Each path below is one point turned by a fixed rotation once a step. After each direction that follows a path, write how fast that rotation turns it, in degrees each step (0 if it stays still).
Each turn is a multiple of 5 degrees from 10 to 175, or 0.
Each row of a path follows its step; steps can be skipped.

step 0: [-0.65 -0.19 -0.69  1.89 -2.56 -0.62  0.05 -2.49  0.34  1.67 -0.40 -1.98
 -1.73 -0.19  1.15  0.23 -3.99  0.82  2.09 -1.75  2.04 -1.86 -0.22 -2.59
  0.71 -0.10  2.01  0.03 -0.27 -1.03  2.65 -0.49 -1.15 -0.60  0.90  1.32
  1.71 -1.25 -1.65  0.40 -2.67 -0.77  2.01  0.76  0.03 -0.04  0.12]
step 1: [ 0.33  1.40  2.52  0.38 -0.15  2.94 -2.59  0.29 -0.12  3.94 -1.20  1.03
 -1.84  1.29 -1.02  1.62 -1.49  0.98  1.09  0.03 -0.32 -1.16  1.35  2.17
 -0.16  3.00  0.67  2.64 -0.27 -0.05  1.50 -0.30 -2.13  1.67 -1.10 -0.67
  0.08 -1.46  0.37 -0.44  1.40  1.64  0.34  1.39  1.19 -0.12  0.05]
step 2: [ 1.87 -0.17  1.56  0.89  0.42 -1.94 -1.48  0.74 -1.77  1.10 -0.73 -0.37
  1.57 -0.49  0.10 -1.23  1.10  0.35 -1.03  1.39 -1.18 -1.23  0.75  1.49
 -0.79 -0.23 -2.00  0.56 -1.78 -0.47 -1.61 -1.71  0.47 -0.94  2.38  0.92
 -1.80 -1.85  3.02  0.28  3.10 -1.95 -0.66  4.41  0.33 -0.44  0.41]
step 3: [-1.15  0.80 -1.55  1.42  1.14 -1.03  0.98 -1.94 -2.86 -1.33  1.64 -1.30
  0.57  2.05 -0.81 -0.27 -2.56  0.65  0.13  0.13 -0.82  0.01 -0.17 -1.25
  3.61 -5.28  0.57 -0.44 -0.80 -0.92 -0.34 -1.13  1.94 -0.19  0.31  1.06
 -0.31 -1.49  0.55  2.07  0.08  0.72 -1.35  1.65  0.70 -0.14  0.48]
step 4: [-0.76  0.35  0.95 -0.95  0.54  2.09  1.75 -1.45  1.78 -0.84  1.23 -0.55
 -2.55 -0.67  1.53  1.20 -1.71 -1.58  0.36  0.72  0.93  1.27  1.23  0.77
  1.71  0.31  1.53 -0.65  0.17  2.20  0.73 -1.61 -0.28  2.59  0.32 -0.84
  0.06 -3.03  0.73  1.36 -0.14  3.68 -1.72 -1.59 -0.40 -3.60  0.49]
step 5: [ 0.38 -1.57  0.89  2.10 -2.02 -1.09  0.13 -0.54  0.75 -0.48 -0.42  1.34
 -0.51 -1.48  1.60 -1.43  1.42 -1.08  1.33  1.49  2.73 -0.71  1.45  0.80
 -2.66  2.22 -1.69  0.69  0.72  0.09 -2.21 -2.34  0.98  3.28 -1.54  0.21
 -0.93 -1.88 -0.07  1.39 -0.31  0.98  1.16  1.52 -1.92  0.65 -2.51]
step 6: [ 0.56  0.40 -1.92 -2.06 -1.03 -1.04  0.43  3.22 -1.04 -0.47  0.98  2.17
  1.03  2.12 -0.22  1.58 -1.19  0.99  0.00  1.75 -0.49  1.09 -0.38  2.14
  0.65 -1.28 -0.27  2.51  0.40 -0.59 -2.41 -0.57  1.26 -0.35 -2.11  1.76
  1.33  0.45 -0.74  1.10 -1.16 -0.39 -0.66  2.25  0.30  3.12 -2.84]
step 7: [ 0.75 -1.59 -1.56 -4.39  0.14  1.02 -0.67  1.27  1.67 -0.65 -0.98 -0.80
 -0.17  0.55  1.09  2.33 -0.33 -0.54 -1.57  0.24 -0.61 -0.98 -1.62 -0.36
 -0.82 -3.31  1.89  0.03  0.33  1.74  0.78 -1.10 -0.17 -0.90  2.10 -0.30
 -1.62 -1.10 -0.05 -0.23 -1.55 -1.81 -4.64 -0.24 -0.36 -1.12 -0.87]
step 8: [ 0.32 -3.82  0.01  0.79  0.89  0.68 -2.99 -2.17  1.48 -1.79 -0.29  1.09
 -0.86 -0.73 -1.97 -1.47  2.26  0.23  2.87 -0.56  1.16 -1.85 -0.20 -0.99
 -0.43 -1.59 -0.09 -1.21  1.73 -1.61  0.95  1.00  0.88  1.46 -0.67 -1.60
 -1.31  1.25  1.21  1.09 -2.39  1.55 -2.29 -0.83 -1.12 -0.39  0.71]
step 9: [ 1.52  0.72 -1.32 -0.52 -1.01 -0.93 -0.06  1.25  2.76 -1.04  1.92  2.84
 -1.50  0.49 -1.38 -0.48  0.78 -0.66  0.62  1.16  0.43  2.16  1.40 -0.63
  0.54  3.39 -0.77  1.47  0.41 -1.23 -0.81  0.90  2.42 -0.83 -2.09  0.63
  1.03  3.73  1.89  1.25 -0.09  0.79 -0.07  0.76  1.02 -1.68  2.46]
[-0.48  0.57 -0.87  0.52 -0.76  0.62  0.59  0.45 -0.43  0.13  0.47 -0.47
 -0.96  0.28  0.12  0.00  0.12  0.25 -0.53 -0.17 -0.64  0.17 -0.64 -0.39
  0.38  0.38  0.64  0.99  0.29  0.11 -0.21  0.77  0.79  0.33  0.07 -0.38
  0.64 -0.16 -0.28  0.09 -0.80 -0.37 -0.48  0.72  0.32 -0.10  0.56] => 120
[-0.26 -0.76 -0.16  0.97  0.41  0.34  0.54 -0.15  0.69  0.68 -0.63  0.01
 -0.89  0.07  0.02 -0.17  0.21  0.65 -0.08  0.17  0.04 -0.17  0.46  0.60
 -0.97  0.50 -0.63 -0.04 -0.76 -0.29 -0.30 -0.24 -0.14  0.75 -0.49 -0.60
  0.31  0.47  0.97 -0.61 -0.22  0.65 -0.59 -0.05  0.04  0.43  0.48] => 100
[ 0.27 -0.03  0.74  0.34 -0.04  0.49  0.44 -0.43 -1.07  1.02 -0.18 -0.43
 -0.69  0.75  0.19 -0.54 -0.52 -0.31 -0.38  0.09  0.30  0.05 -0.14  0.45
  0.90 -0.27 -0.17 -0.50 -0.16 -0.22 -0.33 -0.39  0.22 -0.29 -0.19 -0.52
 -0.46 -0.23  0.14 -0.28  0.96 -0.03  1.14  0.64  0.21 -0.89  0.42] => 35
[-0.09 -0.59  0.08 -0.23  0.06  0.09 -0.26  0.18 -0.49  0.18 -0.02  0.22
 -0.12 -0.65  1.19  0.58  0.08 -0.26 -0.21  0.80  0.39  0.23 -0.49 -0.99
 -0.40  0.57 -0.77  0.39 -0.25  0.00 -0.74 -0.10 -0.19  0.22  1.52 -0.46
  0.02 -0.28  0.10 -0.25  0.53 -0.77 -0.42 -0.69 -0.04 -0.70  0.28] => 135
[ 0.05 -0.52 -0.86  0.29 -0.26 -0.53 -0.08 -0.81 -0.93 -0.41  0.28  1.23
  0.27  0.29  0.70  0.54  0.13  0.25 -0.59  0.00 -0.10 -0.05  0.50  0.55
 -0.40 -0.24  0.41 -0.91 -0.27  0.79  0.18  0.16 -0.58 -0.83 -0.10 -0.84
  0.56 -0.32 -0.17  0.05 -0.32  0.04 -0.15  0.39  0.85 -0.16  0.21] => 95

step 0: [-0.34 -1.54 -0.82  2.76 -1.25 -1.13 -0.01  0.00  0.47  2.23 -2.00 -0.63
  3.03 -2.11 -2.23 -0.82  2.28  3.18 -0.81  0.47  0.64  0.00 -2.68  0.65
 -2.05 -0.34 -0.02 -2.73 -1.93 -2.86  0.45 -1.29  2.52  0.70 -2.53  0.35
  0.32  0.33 -0.77 -2.22 -1.80 -1.98 -1.22  0.10 -0.59  0.22  0.50]
step 1: [ 2.48 -2.02  2.35  0.11  0.78 -0.96 -0.83 -1.27  0.55  0.09  0.43 -1.78
  2.49 -2.41  2.22  1.04  0.84  2.37 -2.46 -0.99 -0.37 -1.20 -1.67  1.84
 -2.91 -0.07  3.24 -2.00  1.51  0.66  1.20 -2.09 -1.34 -0.43 -2.54 -0.23
  2.75  1.42  0.34  1.11  0.58 -0.07  1.14  1.06  1.88  0.52  0.04]
step 2: [ 0.37  0.02 -0.52  0.38 -1.18 -1.62  0.93  0.29 -0.54  1.67  0.41  1.99
  3.12 -3.57  0.57  0.51 -0.63  2.13 -0.80 -0.24  1.28  0.92  0.78 -0.79
  0.12  0.41 -2.23 -1.15 -2.99  0.14 -0.05 -3.82  1.30 -1.85 -1.28  2.01
  1.51 -0.23  0.08  1.64 -0.20 -0.38  4.69  1.45  0.60  1.71  0.57]
step 3: [ 0.93 -0.74 -0.81  0.89 -1.10 -0.26 -2.16 -2.01  1.86  0.75 -0.30 -0.80
  1.65 -1.45  1.49 -0.54 -0.30  1.00 -1.27  0.40 -2.40 -1.38  0.15  1.18
 -1.88 -2.64 -1.69 -0.47 -2.11 -0.37  2.93 -2.38  0.76 -1.78 -3.74 -1.21
  0.47 -1.16  2.06 -0.80 -2.24 -2.44 -0.38  0.49 -2.94  0.20  2.20]
step 4: [-0.53  1.40 -2.97 -0.20  1.88  0.06  0.51 -1.83  1.11  0.16  1.10 -2.39
  1.38 -2.96 -1.39  1.08  0.62  3.50 -1.73 -2.33 -1.29 -0.12 -1.40  1.79
 -1.67 -2.96  1.27 -1.08 -1.92 -0.58 -1.26 -1.60  0.29  0.34 -2.73 -0.61
  0.43  0.85 -1.50  1.19  0.53  0.41  0.13  2.02  1.62  2.69 -0.24]
step 5: [ 1.41  0.98  1.19  3.64  0.00 -0.56 -0.02  1.27 -3.01  1.41  0.71 -1.08
  2.64 -2.14  1.34 -0.39 -0.38  1.91  1.51  0.54  0.80 -1.73  0.23  0.16
  1.56 -1.39  2.00 -0.69 -1.49  0.14  2.43 -2.05  1.34 -0.50 -4.95  0.77
  1.09  1.63 -1.31 -0.20 -0.05  0.25  1.42  1.90 -0.95  0.80 -0.66]
step 6: [ 0.79 -1.21  0.19  1.32  0.16  1.56  1.07 -0.57  0.82  2.86 -3.32  1.29
  2.40 -2.40  0.38  1.52 -1.55  0.10 -3.14 -0.07 -2.31 -0.32 -1.55 -0.86
 -0.54 -1.56 -0.05 -2.33 -0.98 -1.91  0.91 -3.40 -0.23 -1.26 -2.15 -1.35
 -0.14 -0.43 -1.73  3.11 -0.46 -2.29  0.63  0.23 -0.62 -1.28 -0.79]
step 7: [-1.46  0.63  1.96  0.07  0.03  0.76 -3.77 -1.44 -0.28  0.90  1.64 -1.22
  2.68 -2.41  2.37 -0.74 -1.16  1.70 -1.27 -2.51 -1.56 -1.23 -1.03  0.20
 -1.56 -3.41 -0.32 -0.79 -2.42  0.61 -0.53 -1.65  2.28 -2.50 -1.68 -0.14
  0.01  1.09  0.54  0.74  1.08  0.21  1.43 -0.89  3.30 -0.04  0.40]
step 8: [ 0.82  1.95  0.76  0.18 -2.33 -2.62  1.09 -2.03 -1.87  2.85 -0.83 -1.10
  3.10 -0.83  0.26  1.46 -0.23  3.07 -0.54 -0.16  0.03  0.51 -1.82 -0.16
  0.46 -2.86 -0.94 -1.59 -2.53 -0.26  1.27 -0.75  3.09  1.23 -1.19 -0.33
  1.26 -1.97 -1.74 -2.04 -1.82 -0.46  0.50  1.27 -0.58  1.80 -1.67]
step 9: [-0.48 -1.41  0.82 -0.79  1.08  1.01 -0.01 -2.11 -0.46  1.40  0.92 -0.14
  3.75 -2.01  2.07  0.79 -1.73 -0.78 -3.20  0.70 -1.56  1.31 -0.91  2.14
  0.64 -2.14  2.50 -1.34  1.44 -0.13  1.53 -1.03 -1.28 -1.75 -4.37 -0.45
  2.17 -0.69 -1.40 -0.75 -0.04  0.39 -0.56  2.47 -1.01  0.38  0.95]
[ 0.52 -0.91 -0.06 -0.77  1.19  0.19  0.61  0.86 -0.10 -0.47  0.37 -0.39
  0.02 -0.39  0.31  0.50 -0.74  0.74 -0.07  0.84  0.26  0.09 -0.40 -0.23
  0.38  0.90  0.32 -0.40  0.04  0.47  0.10  0.10  0.90 -0.29 -0.13 -0.60
 -0.33  0.57 -0.39 -0.13 -0.80 -0.02  0.14 -0.10  0.04 -0.69  0.13] => 85
[-0.02  0.20 -0.69 -0.16  0.28  0.39  0.10 -0.48 -0.21  0.43  0.34  1.17
  1.05 -0.16 -0.92  0.01  0.78  0.79 -0.50 -0.56  0.13  0.23 -0.38 -0.48
  0.46  0.89  0.09  0.24 -0.20  0.19 -0.61 -0.51  0.33 -0.16  0.68  0.42
 -0.82 -0.54 -0.27  0.33  0.04  0.01 -0.91  0.46 -0.41 -0.19 -0.17] => 175
[-0.09  0.32 -0.79  0.21  0.27 -0.53 -0.15 -0.14  0.10  0.68 -0.14 -0.79
  0.02 -0.26  0.26 -0.38 -0.51  0.00 -0.21 -0.65  0.25  1.02 -0.63  0.64
 -1.05  0.10  0.13  0.88 -0.22  0.21  0.44  1.34  0.66  0.14 -0.07 -0.06
 -1.02  0.05 -0.06 -0.55  0.01  0.40 -0.06  0.10 -0.78  0.28 -0.19] => 85
[-0.21 -0.29  0.05  1.54  0.73  0.33  0.01  1.05 -0.26  0.68 -0.42 -0.07
 -0.55 -0.10 -0.32 -0.27  0.33  0.46  0.43 -0.04  0.11 -0.56 -0.35 -0.24
 -0.11 -0.46  0.41 -0.12  0.26 -0.52 -0.21  0.46 -0.16  0.31 -0.26  0.20
 -0.61  0.70 -0.35  0.70  0.87 -0.82 -0.46 -0.16  0.16 -0.83 -0.57] => 60
[ 0.80  0.69  0.13  0.30  0.50  0.12 -0.31  0.73 -0.18 -0.42  0.92  0.75
 -0.03 -0.03  0.09 -0.68  0.17 -0.54  0.26 -0.66  0.50  0.16 -0.13 -0.24
  0.31  0.00 -0.47 -0.73 -1.36  0.69 -0.25  0.66  0.73  0.41  0.15  0.31
  0.61  0.41 -0.36 -0.16  0.52 -0.09  0.66  0.08  0.34  0.71 -0.11] => 130
[ 1.09  0.14 -0.45 -0.28 -0.02 -0.30 -0.89  0.13 -0.65  0.38 -0.38 -0.27
 -0.02 -0.31 -0.72  0.31 -0.23 -0.28  0.45 -0.10  0.20  0.19 -0.16  0.62
  0.85  0.17  1.15 -0.22  1.04 -0.74 -0.20  0.35  0.76  0.17 -0.14  0.28
  0.61 -0.30  0.25  0.45 -0.09 -0.23 -0.46 -0.10  0.42  0.94  0.67] => 90

step 0: [-0.07 -0.91  0.53  1.53 -2.59  0.13  0.13 -0.67  2.68  0.15  3.98  2.16
 -0.51 -0.12 -0.62 -0.49  1.88  1.49 -3.79  1.84  2.53 -2.55  1.03  1.03
 -0.63  0.32  1.10  1.37  3.11 -0.89  3.12 -1.77  2.41 -2.31 -1.99  0.03
 -0.28 -0.62  2.26  1.53  1.50 -0.42  1.94  1.02  0.43  2.92  1.03]
step 1: [ 2.63  0.23  1.11 -0.21 -1.19 -0.67  0.14 -2.45 -2.16  1.24  4.50 -0.81
 -1.15  2.53 -2.56  0.53 -1.95 -0.81 -3.60  0.46  2.31 -2.86  2.97  1.24
 -0.92 -0.04  1.49  1.13  3.04 -0.58  1.21  0.81  1.43  0.95  0.46 -1.85
  1.38 -0.58 -0.83  0.22  3.04 -0.70  0.04  1.03 -1.44  2.85  1.42]
step 2: [ 4.56  1.66  0.67 -1.69  1.89 -1.01 -0.02  0.73 -0.53  0.76  1.28  0.15
  2.06  2.25  0.04  1.05 -1.72  0.53 -1.80  0.43  0.53 -3.39  0.08  2.16
 -1.26  1.00  2.56  2.05 -0.09 -1.68  0.80  1.46 -0.42  0.71 -1.47  0.24
  3.67 -3.91 -1.18 -1.18  3.20 -1.63 -2.24  2.17  0.80 -0.32  2.04]
step 3: [ 3.00 -0.45 -0.56 -0.89 -0.37  0.88  0.60  2.58  1.54 -1.47 -0.67 -0.30
  1.41  1.32 -0.51 -1.39 -0.83  0.23 -1.43  0.23  0.21 -2.68 -0.64  1.66
 -1.03  0.29  1.54 -0.98 -1.29 -1.40  1.42 -2.32 -2.43 -1.00 -0.66  2.19
  4.20 -2.09  0.28  1.43  0.84 -3.10 -0.71  2.80  4.00  3.64  0.45]
step 4: [ 1.13  1.17 -0.34 -0.05 -1.30 -1.02  1.39  0.46 -0.30 -1.87  1.30 -0.17
  1.88  2.25 -1.11 -3.33  1.39 -0.30 -2.87 -0.90 -1.27 -5.41  1.90 -0.60
  1.74  0.18 -0.31 -3.13 -1.93 -2.90  0.50 -2.38 -1.53 -2.55  1.38 -1.16
 -0.58 -0.60  0.05  0.85  0.00 -2.27  0.57  0.36  0.92  3.92 -0.07]
step 5: [ 0.19  4.48 -0.05  2.02 -1.91 -0.92 -3.06 -0.65  0.26 -1.83  3.06 -0.74
  1.62  1.82  0.18 -0.44  1.98  0.27 -1.46 -0.47  0.07 -2.71  1.86  2.29
  2.00 -0.75  1.53 -0.69 -3.46 -2.66  0.35  1.34  1.89 -2.90 -1.94 -0.28
 -1.35 -0.34 -1.17  0.69  1.45 -1.00  0.61 -0.07 -1.34  2.10  2.01]
step 6: [-2.08  1.30 -1.04  2.74 -3.35  2.84 -3.44 -0.60 -2.31  1.54  3.05 -0.57
 -0.56  0.36  1.34 -0.98  0.12 -1.05 -1.24 -0.05  1.21 -0.21  1.58  3.89
  0.57  1.13  2.21 -0.74 -1.84 -1.25 -0.48  2.27  0.82 -0.14 -0.68  0.28
  3.63 -3.47 -0.40  0.47  0.77 -1.65  0.61  0.95  0.66  1.77  2.47]
step 7: [ 0.37 -0.78 -1.88  0.73 -2.67  0.80 -0.20  0.86 -0.50  3.41  3.60  1.10
  0.04 -0.32  2.70 -0.34  1.82  0.50 -1.77 -0.58 -0.96 -1.90  0.14  1.54
 -0.54  2.31  2.52 -0.43  2.23 -1.30  0.37 -1.42 -0.50 -2.72  1.19 -1.06
  3.29 -4.74  1.34 -2.22  1.36 -1.86  2.03 -0.55  1.44 -0.67  0.45]
step 8: [ 4.26 -1.23 -0.10 -0.40 -2.41  0.31 -0.77  0.37  2.75 -0.46  4.01 -0.78
 -1.17  1.46  0.87 -0.66  1.38  0.87 -0.48 -2.10 -0.29 -3.20  0.81  0.21
 -2.61 -1.72  3.82  0.09  2.79  0.24  0.66 -1.23  1.36 -3.44  0.69 -0.46
  2.13 -0.09  0.01  0.97  2.41 -1.22  2.88 -0.36  1.14  0.19 -1.14]
step 9: [ 2.61 -0.63  2.27 -1.72 -0.61  0.90 -0.94  0.06  2.34 -0.80  1.92 -0.55
 -2.15  2.52  0.21 -1.55 -1.31 -0.72 -2.42 -1.89  0.08 -5.17  2.80 -0.29
 -0.56 -2.24  3.80  0.35 -0.60  0.19 -2.41  1.24  1.53  0.61  1.68 -2.86
  1.51 -1.20 -1.61  1.58  0.86 -0.72 -0.93  1.59 -0.46  1.02  1.78]
[-0.81  0.56 -0.12 -0.50 -0.90 -0.22  0.08 -0.07 -0.53  0.47  0.20 -0.07
  0.54 -0.11 -0.09  0.21  0.24 -0.41 -0.11  0.37  0.39  0.15  0.09  0.00
 -0.52  0.90  1.05 -0.09  0.41  0.58  0.88  0.06  0.48  0.90  0.35  0.55
  0.43  0.49  0.59 -0.63  0.69  0.14  1.04  0.10 -0.63 -0.45  0.20] => 60
[-0.16  0.68  0.29  0.69 -0.76 -0.11  0.49  0.20 -0.62 -0.09 -0.23 -0.50
  0.30 -0.23  0.69 -0.57  0.45  0.92  0.11  0.27 -0.56  0.80  0.66  0.48
  0.83 -0.22  0.00 -1.07 -0.71 -0.09  0.25  0.50 -1.24 -0.59 -0.33  0.08
  0.22  0.26  0.16  0.28 -0.16  0.45  0.46 -0.14 -0.30 -0.20  0.25] => 45
[ 0.23 -0.42 -0.53 -0.43 -0.90  0.02  0.17 -0.36  1.03 -1.05  0.15  0.03
 -0.43  0.63 -0.50 -0.19 -0.29 -0.29 -0.56  0.66  0.04 -0.72  0.06  0.67
  0.63 -0.36 -0.08  0.12 -0.01 -0.12  0.32  0.25 -0.30  0.14 -0.32 -0.48
 -0.30  0.85 -0.12 -0.54 -0.20  0.39  0.54 -1.21 -0.64 -0.22 -0.79] => 90
[ 0.72  0.90 -0.20 -0.07 -0.05 -0.61  0.99 -0.22 -0.90  0.10  0.32  0.23
  0.18 -0.05 -0.49 -0.15  0.49 -0.69  0.60 -0.64 -0.42  0.22 -0.21 -0.17
  0.22  0.02 -0.15  1.02 -0.03  0.62 -0.20 -0.11 -0.08 -0.33 -0.47 -1.16
  0.05  0.24 -0.26 -0.91  0.08  0.09  0.55 -0.65  0.87  0.49  0.40] => 120
[ 0.22  0.64  0.04 -0.08 -0.14 -0.31 -0.21 -1.00 -0.37 -0.87  0.15  0.74
 -0.19  0.26  0.13  0.03 -0.22  0.09 -0.16 -0.75  0.67  0.23  0.97  0.11
 -0.15 -0.49  0.32 -1.01  0.41  0.36 -0.78 -0.40  0.47 -0.04 -0.46 -0.34
 -0.55  0.96  0.44 -0.18  0.37 -0.24 -1.07  0.42 -0.42 -0.37  0.55] => 90
[ 0.23 -0.07 -0.85 -0.31  0.11 -0.68  0.21  0.68 -0.58  0.09  0.52 -1.18
 -0.65 -0.44 -0.50  0.76  0.47 -0.41  0.51 -0.71 -0.11 -0.55  0.56 -0.13
  0.63 -0.55 -0.12  0.17  0.39 -0.66 -0.04 -0.34 -0.09  0.28 -0.37  0.31
 -0.25 -0.27  1.10  0.94  0.25  0.19  0.03 -0.03 -0.81 -0.19 -0.18] => 100
